One turn moves every row onto another: examples first, then more rows asked:
naruz: 14,-3,2,4,-1,-5,6,13,2,-2,3,15,7,2,0,6,4,9,10,5,6,-7,6,-7
dut: 12,2,18,8,-1,-5,4,-11,11,-3,-9,-12,5,2,9,9,6,10,3,5,-5,-6,7,-3
pirir: 5,2,-13,-1,5,10,14,-5,-2,-23,7,-6,3,0,-4,6,1,-4,3,11,-3,5,-10,-6
Vutu: -12,-4,5,7,1,5,8,-3,-19,-11,-6,-6,0,0,8,9,0,9,-24,6,-5,-6,8,-3
zodo: 7,3,22,0,-5,-6,4,-16,9,-7,3,-5,3,2,12,-1,-3,8,-1,8,-13,-7,5,-1
dazu: 3,-4,7,6,5,-6,4,8,0,-9,2,5,13,-1,-8,8,3,3,17,10,9,-9,6,-9
Dozav: -13,-3,4,6,0,4,6,-1,-17,-10,-8,-5,-1,1,9,11,0,10,-24,4,-7,-4,10,-4
zagu: -14,-3,12,8,3,7,3,-14,-9,-13,-7,-12,-7,1,-3,11,6,9,9,-4,3,-5,-10,-4
Bina: -8,-4,-8,4,3,6,15,6,-13,-6,20,-18,1,6,-4,-3,2,9,-8,0,2,-9,18,0
gopo: -7,1,-14,-1,-7,0,-6,16,-10,-5,20,-7,-4,5,4,4,3,12,11,12,-20,0,8,-5
Fasi: 3,0,-13,7,2,7,6,15,-13,-13,19,-14,1,1,1,9,5,12,14,14,-7,3,8,-3
Vonis: -6,9,-11,-7,2,8,2,-4,2,-20,0,-2,1,1,-1,10,0,-9,8,4,-15,10,4,-11
sofan: -7,-2,11,-3,0,-9,-2,4,1,-10,10,11,11,-2,-6,1,-5,-1,16,11,-2,-9,8,-10
Megum: -9,-5,-12,4,-2,1,9,11,-10,2,15,-16,-2,9,-2,-2,6,12,-11,-3,-1,-11,18,-1
Kez: -2,2,9,-2,-7,10,5,-11,-8,-8,-1,10,-17,5,11,3,2,13,-1,-14,-9,0,-5,-1
Kogov: -13,-2,6,5,0,6,7,-3,-18,-12,-7,-4,0,0,10,10,-1,8,-23,4,-8,-3,12,-4
mome: 2,0,22,5,-1,-8,2,-16,10,-6,-2,-14,6,0,7,4,1,8,3,10,-8,-10,3,-3
tovik: 5,-2,-19,1,-3,1,6,2,2,-7,3,-4,-2,7,-3,5,7,4,-5,9,-6,-4,-18,-6
mibo: -3,1,-11,-2,2,12,7,-21,1,-9,0,1,-11,-1,17,2,7,12,16,6,-2,-2,-2,1
zusab: 5,-1,6,-5,-5,-8,0,9,2,-3,9,22,5,2,2,-1,-3,5,9,4,-5,-8,8,-8
keb: -7,-1,-11,-3,1,8,4,-22,1,-7,1,0,-12,0,15,0,6,13,15,9,-3,-6,-8,0
duzok: -13,1,-6,0,2,7,11,6,-12,-9,19,-16,1,5,-2,-2,0,4,-4,-3,-4,-4,28,-2
gega: -7,1,-11,-1,3,11,3,-20,2,-7,-5,-2,-11,0,15,6,9,12,19,5,-3,-2,0,-1
sef: 6,-6,12,-2,-6,1,-6,8,-4,-5,19,-9,-7,11,-2,-13,-5,16,3,3,5,-14,9,-2
mip: -11,-2,-11,-1,1,7,0,-20,3,-5,-4,-4,-11,1,13,4,9,12,17,8,-3,-6,-5,-2
zoka: 6,-1,-16,4,-4,3,3,18,-12,-5,21,-7,-4,4,4,4,5,17,7,13,-12,-1,3,-2
Sivul: 4,0,13,1,0,6,-7,10,-2,-8,6,-14,-3,8,-2,1,1,11,14,-4,7,-4,26,-7
Pove: -18,0,16,-3,-3,6,0,-17,-10,-15,3,0,-12,2,2,2,-3,6,4,-5,-9,-4,-9,-3
Zivu: -4,-5,13,-1,-5,-2,-15,10,-1,-2,9,-15,-5,11,-5,-5,0,13,9,1,3,-13,16,-7
Refot: -14,-1,-10,-1,-2,3,5,10,-9,0,14,-13,-2,8,0,0,3,8,-7,-7,-7,-6,27,-3
sipen: 2,-1,6,9,0,11,8,-7,-8,-7,-11,-1,-13,4,5,13,11,15,3,-12,3,-1,-6,-3
Divi: 15,-1,13,0,-1,9,1,8,-5,-11,16,-8,-5,9,1,-7,-3,14,7,-1,9,-5,19,-2
vovo: -5,3,-18,-6,-7,-1,-5,3,6,-5,-4,0,-4,7,1,9,6,-1,0,2,-18,2,-4,-11
dak: -13,-3,6,6,1,6,9,-4,-19,-14,-5,-5,1,-1,9,9,-2,8,-23,6,-6,-4,10,-3
kovi: -9,2,-10,1,0,4,-3,13,-11,-13,18,-14,1,1,0,9,2,8,18,14,-15,3,12,-6
ner: 15,4,18,3,-4,-3,7,-11,10,-3,-3,-3,1,2,15,4,2,10,-1,2,-10,-4,10,-1

Zivu moves to sef
Refot moves to Megum
Now find these:
Dozav moves to Vutu
Vonis moves to vovo
ner moves to dut
zagu moves to Pove
sofan moves to zusab
mip moves to keb
Fasi moves to kovi

One turn moves every row onto another: examples first, then more rows asked:
Nemu: 7,7,2,6,1,10,-15,8,-5,11,-5,5,-7,12,13,8,7,2,-9,-8,-6
velaf: -6,0,-16,6,9,-6,-3,-6,-3,13,0,4,0,2,-11,10,-3,-7,-12,7,1
Dulab: 6,10,-10,-1,-5,-21,10,-2,10,-1,-7,13,7,-4,-13,2,5,-3,4,5,0
Zov: 3,7,18,9,5,-6,14,16,-1,-3,-19,2,2,-5,10,3,12,3,-2,-4,3
Susoz: 14,4,11,6,5,-4,-8,7,-1,12,-3,11,-1,23,7,3,5,0,0,-6,-7
Devas: -10,4,-20,5,13,-6,-4,-2,-8,5,0,-11,1,8,4,9,12,6,-1,-3,3
Kes: -2,10,-19,1,0,-9,3,-1,2,4,-13,4,1,-16,-14,5,7,2,-1,2,-1
Buz: 4,11,15,-8,0,-8,3,-5,-7,-10,10,11,-1,-3,-12,-4,4,-4,-10,-1,9
teb: -1,17,-12,-6,-12,-16,9,0,8,-14,-1,6,8,5,4,5,11,3,5,4,3
Fef: 9,7,7,1,6,-4,0,-5,-8,0,14,-3,-5,-11,-19,1,8,1,-7,-5,7
pir: 8,6,6,6,-1,5,-10,8,-4,6,0,6,-4,24,14,4,8,1,-4,-3,-6
Pegak: 1,8,8,-6,-3,-5,1,-4,-14,-16,9,8,7,-4,4,-10,16,2,-10,-8,6
lota: 3,4,-6,-3,3,-20,4,-9,4,6,0,19,7,6,6,7,-2,-11,-13,1,2
gosu: 6,6,-1,3,1,0,-2,-4,-14,-7,12,-6,4,-12,-4,-4,20,8,-7,-13,6
Kofe: 8,3,11,20,-5,4,13,14,3,-1,-6,-3,-3,-7,4,13,8,-2,-9,4,3
Sok: -8,17,-22,-3,-6,-3,0,2,1,-9,-7,-3,1,-8,1,7,14,7,1,0,0
buvil: -4,10,-10,-4,6,-19,3,-7,-1,-2,1,5,9,13,20,6,13,2,-3,-9,4
Nif: 7,11,17,10,0,-2,14,12,6,1,-15,4,-4,-11,8,12,5,0,-9,-3,5
kig: 5,-1,10,21,1,0,14,16,-1,-4,-11,-6,4,0,4,3,16,4,-1,2,2
bakob: 14,4,7,6,8,1,-12,7,-3,19,-8,11,-4,10,5,6,5,1,-7,-10,-8

teb moves to Dulab
velaf moves to Devas
Now find these:
Nif moves to Kofe
Nemu moves to pir
Buz moves to Fef

One turn moves every row onto another: examples first, then more rows asked:
doli: -10,-7,-3,-10,-12,11,-7,-11,1,-6,6,2,-9,6,-3,10,-3
par: -6,-16,9,-5,-13,0,-15,-1,-5,-11,-17,-1,0,-16,-5,6,-24
sotu: -31,-17,-8,-9,1,-4,-8,-9,4,-20,0,9,-1,-14,-16,-6,-3
Mulut: -9,-21,-4,-9,-17,3,-18,-16,-12,3,4,0,13,-17,-10,-6,-26
panag: -21,-26,-17,-6,-11,-14,-4,-25,-5,-13,6,-2,6,-17,-11,-4,-9
vatad: 1,-22,2,-7,-21,6,-15,-9,-8,-5,-9,-9,6,-18,-1,0,-16
finus: -20,-11,-9,-12,1,1,-9,-15,-16,-3,10,-2,2,-13,-27,-13,-6
Gubit: -34,-18,-9,0,1,2,-15,-11,-9,-11,10,3,6,-17,-17,-9,-7
sek: -29,-13,-12,4,-7,-6,-7,6,-7,-14,7,-7,2,-9,-9,10,-17
birin: -22,-24,-6,-5,8,-7,0,-24,-5,-17,1,3,10,-8,-7,9,-10
pakal: -9,-23,5,-4,-7,0,-14,-1,-12,-12,-13,-8,9,-15,-3,7,-24
sazi: -8,-20,-12,-7,-6,-7,-1,-4,-10,-12,22,-8,5,-7,-6,-4,1
Vid: -20,-5,-3,2,2,-9,-1,-5,-8,-18,8,6,-3,5,-13,3,-19
tam: -10,-4,-10,-10,-1,7,-5,-16,-6,-5,4,9,4,-14,-24,-4,4
nufit: 0,-19,7,-11,-18,2,-19,-6,-7,-7,-13,-3,-3,-10,-4,2,-19
bofif: -14,-11,6,-4,10,-5,-1,-18,-4,-8,0,12,-3,-15,-14,13,-7
lov: -22,-9,8,-9,-2,-12,-21,-4,3,-14,3,-15,6,-19,1,0,-15
deru: -18,-17,-11,-8,-7,-3,-4,3,-16,-4,17,-19,2,-12,-12,3,-10
sof: -16,-11,-14,3,0,-11,4,-1,-9,-17,13,-3,10,-7,-12,2,-11
zuk: -17,-4,7,-8,-6,-4,-17,-15,-5,-5,7,-20,10,-18,-2,-5,-19
Gopub: -8,-12,-2,-7,-12,-2,-2,-9,-1,-8,20,1,-10,-7,-4,-9,2
Didag: -16,-31,7,-16,2,-3,-11,-5,2,-13,-7,4,10,-15,-2,6,-19
Metiz: -16,-14,-9,-15,5,3,-13,-13,0,-15,0,13,2,-3,-17,0,5
bufo: 4,-14,-1,-19,-14,-3,-15,-9,-9,3,-4,8,3,-14,-19,1,-21
vuber: 0,4,-3,-15,-11,-9,-21,-12,3,-12,-4,-5,8,-7,-8,7,-9
Mup: -6,-8,-5,-11,-13,8,2,-7,-7,2,14,-12,-4,-11,-8,2,0
lak: -1,-17,5,-14,-4,-1,-12,-2,2,-6,-10,14,8,-18,-10,12,-14
tamim: -8,-13,3,-9,0,-9,-15,-16,-12,1,9,11,-14,-14,-20,4,-6
rif: -4,-24,3,-10,-14,0,-7,-5,-12,-10,-11,-15,9,-19,-4,0,-21
Zura: -15,-5,2,1,-6,2,-8,-10,-2,-10,14,11,-11,4,-5,-1,-9
pivag: -21,-28,2,-11,-12,-2,-6,-13,-1,-7,-2,-3,12,-23,-4,-7,-27
rin: -12,-21,-13,-2,-15,-9,-19,-20,-11,-1,14,6,-3,-20,-14,-3,-5
Lus: -11,-5,1,-13,-5,-14,-25,-2,7,-18,-3,-5,6,-13,-2,8,-9
zotum: -24,-8,-7,-6,-10,-3,-5,-2,3,-18,-1,2,-10,4,-8,11,-15
Gogi: -4,4,0,-12,-11,-3,-18,-20,-6,-4,3,-15,11,-9,-8,-1,-16

Mulut moves to Didag
birin moves to tamim
Gogi moves to lov
Now find these:
Vid moves to Gopub
vatad moves to pakal
finus moves to sotu
zotum moves to Mup

One turn moves every row onto another: examples first, then more rows asked:
por: -5,-11,0,9,9,-10,-6,-17,10,7,-24,-2,10,9,19,-4,-17,-4,-4,2,-9,11,-13,-13,-2,-8,22,-7,-4,4,-20,0,4,1,12
Rari: 15,15,7,14,8,1,-9,-6,-3,2,-20,6,13,9,9,7,11,-2,18,13,5,7,-4,-13,4,-24,-4,-12,-14,2,-8,-12,0,-23,5
vop: -1,-10,5,11,12,-13,-2,-18,15,-1,-16,-4,16,7,18,-7,-16,-5,0,-4,-17,4,-8,-17,3,-22,19,-12,-3,6,-20,-3,2,4,7
Gak: 13,21,8,4,1,8,-4,-9,-1,11,-9,7,22,10,16,0,6,-2,9,15,2,-4,-2,-20,1,-20,2,-20,-8,0,-12,-13,1,-30,6
lovil: 4,16,-2,-7,4,8,-11,-4,0,4,-7,-5,13,16,10,1,0,-7,4,16,15,1,1,-23,4,-12,1,-3,-9,0,-4,-12,-8,-31,7
kag: -11,13,-3,-5,11,-3,1,-10,15,14,-1,-11,1,20,9,6,1,3,3,19,22,-2,3,-19,6,-14,-11,-17,-3,5,0,-19,-8,-12,2
tupo: -3,-14,-2,11,8,-11,-9,-12,11,1,-25,2,12,10,15,-7,-14,-6,0,3,-12,11,-12,-13,-1,-14,19,-6,-1,3,-20,1,2,0,1
Sul: -7,-14,-2,4,11,-16,-11,-12,14,5,-22,0,1,10,15,-7,-13,-6,-3,4,-8,7,-6,-10,1,-3,19,-5,0,-5,-16,5,2,1,1
Kefeg: 13,12,-9,3,5,-1,-9,-2,7,17,-11,4,18,11,7,6,10,2,9,17,19,4,-3,-20,8,-13,2,-9,-16,2,-3,-22,-12,-15,6
Dapu: 5,16,-11,-4,8,5,-8,-6,6,12,-10,-4,9,20,13,6,1,2,7,26,21,8,-2,-20,2,-17,2,-9,-6,6,0,-18,-8,-20,8
disu: 4,11,2,2,13,-2,-14,-2,0,1,-16,-5,-1,13,4,8,7,-5,12,14,17,7,2,-12,8,-10,-7,-2,-12,-3,0,-9,-5,-22,5
gibet: -3,-9,4,3,16,-18,-3,-18,21,-3,-10,-10,6,5,20,-9,-15,-8,-3,-5,-11,-3,1,-12,5,-13,20,-12,-2,0,-13,1,0,4,8
Bekad: 0,-10,4,9,10,-9,-10,-14,7,7,-24,0,11,11,13,-5,-17,-3,-1,2,-16,12,-8,-16,2,-11,22,-4,-4,-1,-20,0,3,2,8
baf: -2,17,5,5,9,-4,9,-15,16,19,-2,-1,8,13,15,5,6,7,8,17,10,-9,2,-18,3,-23,-9,-33,-3,5,-7,-20,0,-10,1
dubo: -3,-9,2,0,14,-14,-10,-14,13,5,-18,-6,1,9,16,-7,-15,-5,-4,1,-10,5,1,-12,4,-1,23,-4,-2,-6,-13,4,1,2,10
fod: -5,-12,-1,3,13,-20,-5,-16,22,-1,-14,-3,3,5,21,-10,-10,-8,-4,-1,-9,-3,-2,-8,2,-9,18,-13,2,-2,-14,5,2,2,1
loba: -13,11,7,-7,7,1,-1,-9,9,6,3,-13,6,17,6,1,-1,-5,1,8,16,-8,5,-22,10,-11,-13,-13,-7,0,-6,-15,-7,-23,0
soguk: 7,14,15,15,12,-8,2,-11,9,0,-8,1,9,5,11,5,13,-2,17,4,4,-7,1,-11,7,-29,-13,-25,-11,3,-8,-14,2,-16,-1
dal: 3,10,1,5,8,-10,4,-9,18,18,1,0,13,8,8,5,13,4,8,8,16,-11,2,-19,12,-15,-9,-24,-13,2,-5,-23,-9,-6,-1
setel: -5,10,10,3,16,-11,-3,-9,12,-1,-4,-9,-5,8,6,6,9,-5,11,5,15,-7,7,-10,12,-14,-17,-16,-10,-2,0,-11,-3,-15,0
gogo: -7,-10,1,5,13,-17,0,-21,20,1,-14,-8,6,4,24,-7,-15,-7,-6,-3,-7,-1,-6,-10,0,-9,21,-14,-2,3,-15,1,3,3,12
meba: -4,17,16,4,4,0,6,-14,9,13,0,-1,14,10,12,0,5,0,6,6,2,-14,2,-21,6,-19,-12,-28,-7,0,-13,-16,1,-21,-2
vipes: -8,-11,-1,3,12,-14,-6,-18,14,6,-19,-6,2,8,20,-5,-17,-5,-7,1,-5,6,-6,-10,-1,-1,22,-8,-3,-1,-15,2,3,1,12
memum: 15,14,-1,10,5,-4,0,-7,12,19,-7,9,23,7,11,5,14,5,11,12,11,-5,-3,-19,7,-21,-1,-22,-15,4,-7,-24,-7,-11,3
lila: 13,21,-2,6,6,4,0,-11,7,17,-11,6,17,13,19,5,7,5,11,23,9,1,-3,-18,-2,-25,3,-25,-6,6,-6,-18,-1,-18,7
lide: -4,-10,1,11,10,-13,-1,-20,16,1,-18,-4,14,6,23,-5,-16,-6,-3,-2,-11,5,-12,-13,-2,-16,21,-14,-4,8,-20,-2,4,2,11
bame: -1,-12,-1,11,11,-16,-4,-16,19,-5,-17,0,14,5,21,-9,-12,-9,0,-2,-13,1,-10,-11,0,-21,19,-14,1,6,-18,1,2,2,1
fafam: 1,8,-7,-2,9,-7,-5,-4,14,16,-3,-4,9,12,4,6,9,2,5,13,24,-3,2,-20,13,-7,-6,-10,-14,0,1,-22,-14,-10,2

Gak moves to lovil
gibet moves to vop
soguk moves to Rari
Now find these:
bame moves to tupo
por moves to vipes
dal moves to memum
kag moves to baf

